rotation ticks, each row followed by its count of ticks:
The counts run from 0 to 215.
 -4 -22  -6 -15 -12  -4  -9 -26 -10  28  26  -8  -2  21 -11  -2  51  -8 -45   1 -25  21 -27  21  -3  -8  -9  -3 -28  24  -3  -8  14   6 -12  24  34 -23  24 -38   4  -1  22  -4  -7 -14  26  -9  -5   1 -18   5  25   2
90
-51 -12  -1 -17 -14   5  26 -10 -24  27  -9 -27  -6 -36  -9  -6   0   2 -12 -13 -21   3   5 -10  11  22   0 -37  15   0  22 -21  13  -3  15 -24  -7 -38  -1 -62  -4  -9   4 -18  33 -13   7  24   4   6 -33  -5   3  -5
49
-39 -22   7 -35 -11  -7  24  -9 -14  13   0 -15   1  -1 -13   2  11  -5 -36  -2 -43  16 -19   2   9  18  -2 -42 -23   1  31  -6  12 -27   0   7  13 -54   5 -30  -3 -12   2  -9  18 -17   1  31   8  19 -23   3   6 -13
55
-36  -7   6 -32 -20   4  31  -6  15  28 -22 -29  -4 -21 -22 -12  17   5 -25  -8 -37  -1 -20   7  32   9  -1 -43  -2   5  28 -13  15 -19   2  12   5 -26  -2 -31  -8  12 -15  15  34  -3   1  28   9  10 -16  -2   2 -17
51
-23 -26  -1 -44  19  17 -24 -26 -19  25 -19 -13  -1 -35   5  12 -12  19   0   6 -41   0   6  -3  -3 -11  -7  -4   4   9   8 -29   0  -9 -18   1 -23 -39  18 -52  18   5  32   7  18  -3 -10   4  18 -19 -34 -13 -14 -19
134
-34 -38  10 -26   4   6  -5 -14  -4  31  28  -1   1 -41 -19  14  -7  25  -8  -9 -27  34 -11   9  -9 -14   6 -30   2  -6   9 -13  33   9  -3 -21  16 -34  10 -34  -7   5  12 -14  35 -10  16  12  -8  13  -7 -10   9  -2
37
-17 -24 -15 -19 -23   3  -3  -1 -14  16 -23  -6   6   5 -20 -29  28  11  -1 -20 -37  26 -14  -1  -6  14  15 -26 -20  35  12  -3  30  31 -22  -4  -4 -42  -1 -49 -12  23   7 -27   9 -21  -9  27  14  13 -21  -8  -8  10
189
-36   8   9 -10 -26  -3  -2 -18 -15  30  29  -6  -6   6 -10  -2  35 -10 -31 -30 -15  -1  -7   4  -1   6   3 -15 -10  36  -2 -25  10   5   4 -17  -3 -37 -12 -42 -11  21  11 -15  14 -21  36  20 -11  14 -35  -5  20  -9
72
-25   0 -12 -29 -41   5  -4  -9  -4  29 -25 -10  -5  13  -8 -27  26   0  -5 -33 -23   2 -16   3  18  21  18 -25 -12  30   9  -4  25  40 -20   6  11 -21  -2 -32 -20  32   4   3  25  -6  -4  18  -8  15 -23  -6  -7  11
185
-38 -10  38 -33  -4  18  -4 -28  -1  46   0 -19   2  -5 -11   4 -25   9 -11 -17  -3   5 -18  11   5  18 -12 -20   9 -28  15 -11  21  20  -7   3  25   3  13 -40  10   4  18  30  26  10  20   6 -36 -24 -29 -13  18   4
149
-13  16   1 -23 -35   0   0 -16 -17  32   5 -19 -22  10  -1 -28  63 -17 -31 -17 -28 -12  -5   6  15  15  -2  -9 -13  39  -3 -12   7   0  -5   8  -9 -35 -14 -43 -10  13   3  -6  20 -13  16  18   8   7 -33   9  12  -7
77
 11 -41 -13 -23  17  11  -9 -30  14  21  -3  -4   6 -17 -12 -19  22  36  -1  -1 -24  37 -28  39  -5 -16  -4   2  -2 -11  13  -9  39  26 -16  17  15 -14  19 -29  -3  35  24  -5  30 -12 -10 -12  24  -2  -2 -18  14 -17
8
-24 -10  11 -57   7  16 -30 -35 -18  48   1 -24 -26 -23   2  -5   0  15  -9   4 -34 -18  -5   1 -13  -3  -4   2  -3 -13   5  -9   9  -8 -15   6 -10 -30  17 -38  24 -13  20  24  27 -17 -14   2   3 -16 -36   3  -2 -10
138
-28 -21  27 -15 -16   0   2 -21 -45  20 -12  -5  -2   1 -17 -40   5  21  -6  -8 -17  34 -24  -6   5  16 -15 -18   6 -27  13   3  35  12 -23  -2  -1 -30  -7 -32  20  -3   7 -26  17 -38   5  -4   7  -9 -31  -9  10 -13
170
  4 -34 -19 -11  14  12   3 -27  -8  14 -28   0  28 -14  -2  -2  17  22   9 -15 -15  24 -25  17 -10   7  -2 -13 -20   3  20  -8  15  19 -11  26  18 -24  35 -57   7  15  35 -18   2 -28 -33   0  11 -16 -21 -16  -9   7
1
-14 -26   6 -23  13  12 -37 -28  -7  28  28 -22 -22 -33 -10 -14  33  10   1  -1   5  14 -13  10 -17   5  10   5  -2 -12   5   9  43  46 -12   4  17 -21  11 -28  -5  21  39  -8  44 -10 -10  -9  16   4 -12  -6  10   1
11
  9 -29   1 -21  -3  19   5 -17  16  56  -4 -20   5  -9 -13  -4   5  14 -15   7 -19  14  -4  22  -8 -11 -18   7   6  -9   0 -17  18  13  -1   5  28  13  46 -76   6  -1  29  23  10  15  14 -23  -9 -26  -7 -10  20  24
118
-10  -6  20 -31 -25  -5  32 -12 -12  49   1 -27 -16  -3 -24 -18  21   4  -1 -15 -38  19 -28  17   3  30  -2 -31 -16  -4  21   1  35 -26  -3  11  23 -25   7 -33  -9  -9 -11   7  16  -9   9  15 -16  10 -17  15  17  18
58
-28 -11  17 -34 -21 -11  14 -23  -5  40  25 -12 -16  -5 -13  -5  27  -8 -29  -5 -28  23 -38  13  -3  14   9 -34 -22   5  13  -6  21 -19  -2  15  34 -31   6 -20   0 -13  -2  15   8 -16  12  19 -21  16 -20  12  18   7
59
-43 -19  13 -24   1  -1 -13 -19 -15  28  29 -13 -20 -34 -19   8  11   3 -19   2 -15  16   1   2  16   9  11 -28   8  -5  12 -17  37  10  -2  -9  -1 -41 -17 -16  -5  14  16 -10  50   6  17   3  -3  35 -26  -6  14 -23
42
-38 -18 -15 -18 -36   4 -15 -14 -28  13   5  -3  -5  26   6 -15  27  -9 -32 -27  -8  18  -4  -5  15  17   7 -20  -9  12  12   2  25  50 -18  11  14 -32 -17 -28  -5  17  18  -6  30  -9   9  14 -18  12 -39  -8   6  -7
181
 -6 -25  21  -3 -15  -5  34  -3  -8  37   4  -1  12  -2 -31 -14   8  13  -9 -17 -37  53 -25  15  -2  27  -8 -30  -8   2  12 -11  25 -24 -10  -2  16 -29   4 -48  -3   0   1 -24   7 -12  29   3 -10  19 -13   3  31   1
62
-22   3   3  -4 -27   3  24 -11  -1  42   8  -4  -3   9 -14 -26  18  17 -24 -25 -34  19  -7  25  21   6  -8  -7   0  18   2 -30  25  -4 -17 -14   4 -22 -31 -43 -17  35   0   0  16   2  41   8  -6  23 -11 -10  35 -14
69
-10  10 -14 -15 -29   4  23 -27 -20  37   4 -22  -6  12  -4 -16  49  -6 -30 -16 -26  -3 -22   3   4   0  -8  -1 -27  17   2 -11  10 -10  -1  17  14  -4  18 -56   0 -18  -3   6  -4 -36  14  12   1  -9 -19  15  12  26
83
 -9   6 -13 -21 -24   1  -2 -32 -18  36  -7   2  -6  -9 -11 -19  36  11  -7 -22  -7  13 -23   6  -8  10  18  -3 -22  21  -8  -1  45  23 -31   3  12  -7  10 -45  -9   3  -6 -10  10 -41  -4  33  -4  -8 -17  -1 -12  26
192
 -7 -44  -2   7 -16   1  -1   2 -19  22   2 -10   5  -7 -34 -36  35   7 -19   7  -2  33  -6   2  -1   2 -15  -8   0   2   4 -15  48  26  -6  -9   8 -13  14 -64 -10  14  10 -41  27 -10  10   0  26   3  -5  -8   7  19
201
-21 -25 -11   1 -13   5  -4 -15 -15  30  17 -10  -9  -7 -12 -24  39 -14 -33  -4  15  12   6  -8  16  20   2   5   1   6   2 -21  50  33   0  18  21  -5   8 -50 -10   4  18 -30  31  -3  -4  -2   8  11 -21   0  -4  16
205
-19  -8   3   8 -20  -4  29 -21  -4  22 -11 -11  17   9 -16 -24  36   1 -27 -17 -20  14 -12  16  34   7 -18 -17  -2  26   8 -32  11 -17  -1  -3 -15 -26  -9 -54   0  36   9 -27  13  -5  30   4  12   7 -24  -9   9 -26
74
  8 -24  -7 -18   6  10   0 -15  -2  30 -10 -28  12 -18 -12  -9  28   7  -5  18 -21  -4  -8  -4 -13 -18 -18  -3 -10  24   1 -17  -5  -4  11   0   8 -26  46 -78  10  -7  30 -14 -14 -13  -6  -8  30 -26 -19 -11  -7   7
110
-34  18  12 -37 -17  12   7 -39 -19  43 -31  -2  -5 -15   2 -13 -12  29   3 -31 -25   1 -25  12   8  11  11 -17  -3   3   9  -7  17   6 -29   9  -6 -19 -12 -35   8   7   4  23  22 -27  -4  17 -15 -12 -39  -5 -11  -9
161
 11 -26 -19 -44  -3  20 -17 -20   0  35 -17  -8  -4  -8   0 -20  23  18   9 -22 -37  16 -18  30 -16   7  15  -2 -16   2   9   3  18  37 -26  16  13 -17  18 -28  -9  29  25   9  23 -13 -21  -2  18  -9  -2  -5   9  13
3
-36 -13  30   1 -25 -10  15 -20  -4  26  30   4  13   1 -27   9  17  -1 -34 -19 -10  31 -19  15   0   4  -6 -29 -12  21   7 -19  21  -3   6  -6  12 -34  -1 -47   3  17  16 -29  -2  -9  42  20 -16  13 -24 -15  24  -8
67
-10 -22   1 -36  16  21 -18 -14  20  27 -19  -7  14 -25  -3  21  -5  16  -6   7 -21  -3   1  24   1 -12  -4 -17   4  29   8 -33  -7   9  -7   9  -3 -28  23 -48  -5  36  34   6  15  25  -3  -6   1 -17 -27 -27  -3 -24
129
-32  -1  11  -4 -27   5  21 -28  -4  34 -20  -7  11  19 -13 -24  22   2 -26 -22   9  14 -31   7  32  22  -5 -26   6   3  14   2  41  27  -4  19  28   2   4 -44  -4  21   3   2  24  -4  10  13 -14   5 -19 -17   6   3
179
-27 -43  17 -38   0  16   2 -11  -7  29 -14 -18  -1   4  -9 -12 -22  21 -14   7 -30  32  -8  16  12   4 -29 -18  16 -37  26  -8  17   7 -15  10  10 -21   1 -34  14  17  36  13  33  18  11 -16  -5  -7 -26 -15  26 -29
147
-22 -38  31 -42   6  21 -14 -11   4  31  -8 -27  -3 -23 -23  -8 -23  19  -3  14 -26   9 -27   9 -24  -4 -29 -29   1 -19  19  -2   2 -10   2  -1  11 -19  25 -42  22   2  20  12  11  -7  -6  11  15 -27 -20 -18  13  -9
141
-44 -20  24  -2 -16  -6  -2 -30 -23  17   4 -13  -4   8 -18 -27  26   0 -34 -13  21  17 -36  -8  11  21 -15 -23  -8 -17  17  11  39  29  -6  16  27 -16   3 -32  20  -3  16 -14  13 -18  12   9 -10   0 -31 -10   8  -5
175
-29 -10  24   2 -12 -12  13 -30 -19  36  30   6  -3   3 -17   4  29   0 -22 -13  -3  38 -18  23   7  22  -7  -9  -7   0   2 -18  33 -10 -11   3  13 -30  -6 -36   3   9  12 -20  12 -13  34  -1 -20  31 -27   6  24  -4
66
-12 -39 -25 -37  12   7  -2 -22 -27  27   5 -10  -4 -43   7   0   1  22 -10   1 -41  30  -2   5  -2  10  21 -12  -4 -21  17 -10  29   2 -18  10  17 -41  12 -30  -8 -27  13   6  40 -21 -23   3  -9  16 -22   3  -1   4
30
-10 -13 -24  -6 -14  14  20  -3   7  44 -18 -18   6  -1  -9 -25  33  -5 -28  -8   2  12  12   9  22  27   2   3  -1  21  11 -25  45  30  -4  18  13   4  17 -62 -25  22   8  -4  40  22  -8   4  12   8 -11  -7   0  21
209
 14 -16 -21 -16   2   8  -4 -16 -15  26 -11 -14   8  -4  -2 -25  41   6 -11   4 -30  -4  11  10   7  -4  -6   7   1  33  -2 -35   5   6  -6   5 -20 -29  14 -75   0  17  33 -25   8   0   1 -17  33  -6 -26 -14  -6 -21
104
